Some points, each followed by its number:
[-0.8 -0.4 -1.1 -0.6 -2.3  0.4  0.6 -0.3] 0
[-0.8  0.4  0.8  0.1 -2.7  0.   1.7  0.2] 1
[-0.6  1.7  2.   0.7 -1.  -1.4  0.4  1. ] 2
[-0.2  1.1 -1.  -0.5 -1.7 -0.3 -0.4  0.2] 3
[-0.5  1.2  1.5 -1.6 -0.9 -0.9  0.1  0.1] 4
[ 0.  -0.1 -0.2 -0.4  1.  -1.3  0.2  0.7] 5
[-0.1  0.3  0.7  0.  -0.4 -0.3  0.2 -0.8] 6
[-1.1 -2.8 -0.1 -2.2  0.5 -1.1  1.3 -0.9] 7
[ 1.2  1.4  0.2  0.4  0.1  0.4 -1.7  0.2] 8
[ 2.5 -1.2 -1.   0.6  1.1  0.3 -1.7 -1.4] 9
[-1.1 -1.5 -0.6 -1.2  1.6 -0.4 -0.6  0. ] 10
[ 0.2 -0.4  1.   1.2  0.4  0.7 -0.7  1.4] 11
[ 0.6  0.7 -1.2 -0.1  1.4  0.3 -0.5 -0.6] 12
[-1.1 -0.9 -1.2 -0.6  0.3  0.1  0.7  0.4] 13
[ 0.2  0.8  0.8 -1.3  1.1 -0.2  0.6 -0.4] 14
[-1.1  0.3  0.   1.6 -1.2 -0.2  1.2  1. ] 15
[ 0.3  4.2  0.7  1.5 -0.8  0.3 -1.7  0. ] 16
[-1.  -1.9 -0.5 -0.7  1.   0.4 -0.5 -1.2] 17
[ 0.9 -0.2 -0.7 -0.2 -0.3  1.1  0.3 -0.3] 18
[ 1.4 -0.9 -0.2 -1.3 -0.8  1.  -0.7 -0.7] 19
[-1.1  0.   3.   0.1 -4.9 -0.7  4.   3.1] 20
[ 0.1  0.5 -1.1  0.2  1.5  0.3 -0.1  1.8] 21
[ 1.   0.7  0.3 -0.3  1.5  0.4 -1.5 -1.1] 22
[ 1.3  0.1  0.4 -1.3 -0.9 -0.3  1.4  0.5] 23
[ 0.2 -1.1 -0.4 -0.4  1.5 -0.9 -0.7 -1.6] 24
[-1.9 -1.   0.6  0.4  0.8  1.9 -0.5  0. ] 25
[ 2.   0.9 -2.1 -0.4  3.9  0.2 -1.5  0.3] 26
[-0.2  0.9 -1.2  0.3  0.5 -0.3 -0.9  0.3] 27
New points follow, each followed by the numbers of its three nearest points above, looking only along the 2 directions in which the numbered points spread most, nearest first.
[ 0.5  0.5 -1.6 -0.5  1.5 -0.4 -1.8 -1.2] -> 9 22 12
[ 0.4 -1.1 -1.5 -0.9  1.6 -0.9  0.5 -0.5] -> 10 24 17
[-1.1 -1.   0.4 -0.2 -0.2 -0.2  0.  -1.9] -> 13 25 19
[-0.6  0.9 -1.8 -1.2  0.8  0.5  0.6 -1.5] -> 19 5 25
[ 0.4 -1.1 -1.1 -1.8 -1.2  1.   0.4  0. ] -> 13 25 19
[ 0.   2.4 -0.5  0.6 -1.4  1.7 -0.4 -1.6] -> 8 11 3
[-0.7  0.7  1.  -0.1 -1.8 -0.2 -0.3 -0.3] -> 4 15 3
[ 2.1  1.6 -0.7  0.8  1.5  0.4  0.5  0.3] -> 8 27 22
[ 0.9  0.5  0.   0.7  0.4 -0.9  0.6  0.5] -> 11 6 3
[-2.6  0.5  1.7  0.3 -1.6 -0.7  1.4  1.3] -> 1 15 4
[-0.1 -1.7 -0.6  0.6  1.5 -1.1  0.1 -1. ] -> 10 17 24
[ 0.4  1.5  1.2  1.1  0.  -1.6  0.4  0.7] -> 3 2 11
[ 0.9 -0.1  0.2 -1.5 -1.1  0.5 -0.2  1.5] -> 6 23 3
[ 0.9  0.2 -0.8  0.2 -0.9  0.6 -0.7  0.1] -> 11 27 21
[ 0.4  0.2 -0.8  0.  -0.9 -0.5  0.9  0. ] -> 6 23 3
[-1.3  2.4  6.5  1.9 -4.5 -0.5  0.7  0.5] -> 20 2 1
[ 0.1  1.  -0.7 -0.3  0.3  0.8  0.2  0.4] -> 11 21 14
[-0.2  1.5  0.4  1.8 -1.3  0.3  1.1 -0.6] -> 2 3 4
[ 1.3 -0.8  0.5  0.3  1.3  0.3  1.  -0.3] -> 19 5 25
[ 0.9 -1.2  1.4  0.8 -0.2 -1.2  1.7 -0.1] -> 0 23 6
[-1.5 -1.9  0.6  0.9 -0.4 -0.3 -0.4  0.8] -> 0 13 23
